One turn sends every row of this set to another row. A few are shown first. Where does it send the rows asked after them?
Vodim: [ 3.03  2.05 -1.79  4.25 -3.52 -1.21  2.07  0.99 -0.41  2.11  0.14  0.36
 -0.24 -0.88  2.35 -2.94]
mizin: [ 2.77 -0.34 -2.67  4.24 -3.34 -0.14 -3.13  0.21  0.97  2.02  2.27  2.87
 -0.92  1.05  0.92 -1.48]
miri: [ 1.96  0.48 -2.93  0.93  0.21 -0.56 -0.03  2.59  1.67  0.79 -0.42  2.87
 -2.50  3.31 -2.89 -0.36]
sor: [ 1.17 -3.91 -3.21  1.51 -0.87  0.29 -0.15  3.94  0.14  2.69 -0.91 -3.10
 -0.86  1.07  0.29 -0.08]
zovun: [ 0.41  2.35 -2.09  4.60  0.31 -0.88 -0.10 -0.49  2.17  3.35  2.80  1.07
  1.55  1.90  1.73 -2.16]
lol: [-1.02 -2.90 -1.40 -0.05 -0.62 -4.11  1.50  0.58 -0.27 -0.80  0.12  1.25
  1.53 -1.04 -1.42 -1.64]
kapo: [ 1.37  0.46 -1.56  5.08  0.41 -0.82  4.29  1.78  2.87  2.62 -2.02 -0.48
 -2.01  1.01  0.07 -1.58]
tude: [-2.28 -2.77  0.16  2.41 -2.24  1.23 -0.63  3.29 -0.98  2.97  0.38  1.37
  1.57 -2.42  1.38  0.34]
Givul: [ 2.04 -0.48 -0.42  4.67  0.62 -0.72  1.28  0.52  3.29  3.84  4.14  2.07
  0.28  0.51  1.11 -0.63]
nepu: [ 4.04  0.75 -3.29  1.83 -1.61 -1.97  2.84  1.60  1.52  0.77  0.30  2.61
  2.52 -0.73  0.01 -2.24]
lep: [ 0.72 -2.54  0.88  3.66 -1.59  2.11  1.05 -0.48  1.21 -2.81 -1.13  1.61
  3.08 -0.14  0.60 -1.23]
guzop: [-0.32  2.97 -0.45  3.74 -0.41 -1.53  0.54  1.24  0.30  3.14  2.05 -0.10
 -1.72  3.11  0.63 -2.77]
fev: [ 4.08 -0.57 -2.35  0.53 -2.39 -0.94 -0.35  2.60  1.22  1.40  1.80  4.29
 -0.76  0.00 -1.45 -0.95]
pove: [ 0.10  2.17 -1.07  2.12 -1.58  0.40 -1.36 -1.21 -0.22 -0.54  0.93  1.43
 -3.98  1.48  2.66 -0.52]
Pebar: [ 1.98  1.82 -3.93  2.16  0.97 -1.48  3.03  1.43  2.03  0.16 -1.81  1.30
  0.73  2.51 -1.47 -1.67]
Dadog: [-0.45  0.02 -2.30 -1.01  1.19  0.36  0.49 -0.56 -0.55  0.12 -0.31  2.39
 -0.20 -0.67 -0.77  2.78]
kig: [ 2.61 -4.89 -3.48  2.15 -1.10  0.56 -0.64  2.94  0.34  2.21  0.54 -2.28
  0.54  0.58  0.99  0.67]
suv: [-2.25 -1.78 -0.16  2.79 -0.30  2.89 -0.98  2.20 -1.97  1.48  0.07  0.87
 -0.39  0.69  0.69  2.79]
Duk: [-0.18 -4.00  2.21  2.21 -2.77  1.46  0.06  1.88  1.88 -1.13 -1.01  2.31
  0.91 -1.06 -0.73 -2.18]
Gipi: [-1.91 -0.91 -2.04 -1.84 -0.71 -1.73 -0.37  1.08  0.27  1.67 -0.40  2.58
  0.56 -2.43 -1.12 -0.44]
nomur: [ 1.04  0.61  0.34  1.23  1.69  0.42 -1.65  1.69  4.18 -0.65 -1.59  0.14
  0.91  0.30  4.26  0.53]
bebu: [-1.88 -0.87  1.64  1.07 -1.99  3.18 -0.45  2.14  1.19 -0.22 -2.93  1.80
 -0.99 -0.10 -0.86 -1.46]
Tovun: [-2.40 -2.60 -0.58  4.85  0.74  0.75  1.03  1.34 -1.69 -0.55 -0.66 -0.85
  1.61  2.29  0.56  1.26]
nim: [-0.45 -1.02 -2.36  4.57  0.74 -1.29 -0.68 -2.47  3.23 -1.72  0.75  1.22
 -0.55  2.78  1.96 -1.49]
donas: [ 1.09 -1.93 -2.50  5.09  0.56  0.23 -0.93  0.99  4.13  2.52  0.23  2.03
 -2.65  2.92 -1.28 -0.21]
ror: [ 0.33  0.38  0.74  1.26 -2.18 -0.56  1.68  1.32  1.91  2.19  0.49  1.68
 -3.98 -2.72  2.73 -1.70]
zanu: [-0.89  0.54  0.29  2.42 -0.84  3.84  0.47 -0.28  0.52 -1.93 -3.08  1.12
  1.24  0.78  0.57 -0.48]
zopi: [ 3.02 -1.19  1.99  1.81  0.87 -0.59  0.11  2.04  2.97 -1.97 -0.25 -0.17
  0.37  0.04  4.22  0.65]
Dere: [ 2.43 -2.80 -4.56  2.06 -1.13  0.99 -0.57  2.09 -0.40  2.05 -0.18 -2.70
  1.87  0.41  2.06  0.47]
Remo: [-0.22 -2.68 -0.58  3.73  0.13 -2.24  2.48  0.06  5.32  1.03  0.39  1.45
 -0.50 -1.51  1.96 -2.63]
dobal: [ 1.04 -1.83 -4.25  1.44 -0.91  0.81 -0.12  3.01 -0.55  2.64 -1.58 -3.50
  0.51  0.97  1.46 -0.22]
Gega: [-0.31  0.31  0.85  0.45 -0.03 -1.03 -3.33  2.99  3.37 -0.56 -1.58 -0.10
 -0.24  1.04  3.27 -1.67]
Bopi: [ 1.41  0.10  1.21  3.82 -0.22 -1.33  1.94  2.13  1.40  3.64  3.46  0.93
 -3.02  1.67  0.01 -1.21]
mip: [-2.48 -3.53 -0.32  4.40 -1.15 -0.77  1.45  2.32 -0.72  0.96 -0.36 -0.38
  3.63 -0.81  1.30 -1.16]
Rabu: [ 1.69 -1.48  2.51  1.12 -0.83 -2.15 -1.62  3.26  2.20 -1.89 -0.23 -0.40
 -0.84  0.84  3.23 -1.53]
vur: [ 0.35 -1.99 -1.76  0.74  1.25 -2.04  2.32 -1.00 -1.00 -2.32  0.21  1.08
  0.85  0.67 -1.18  1.49]

Duk moves to bebu
Gega moves to nomur
And these:
Givul moves to Bopi
suv moves to Tovun
kig moves to sor
ror moves to pove
mizin moves to donas
nepu moves to fev
vur moves to lol

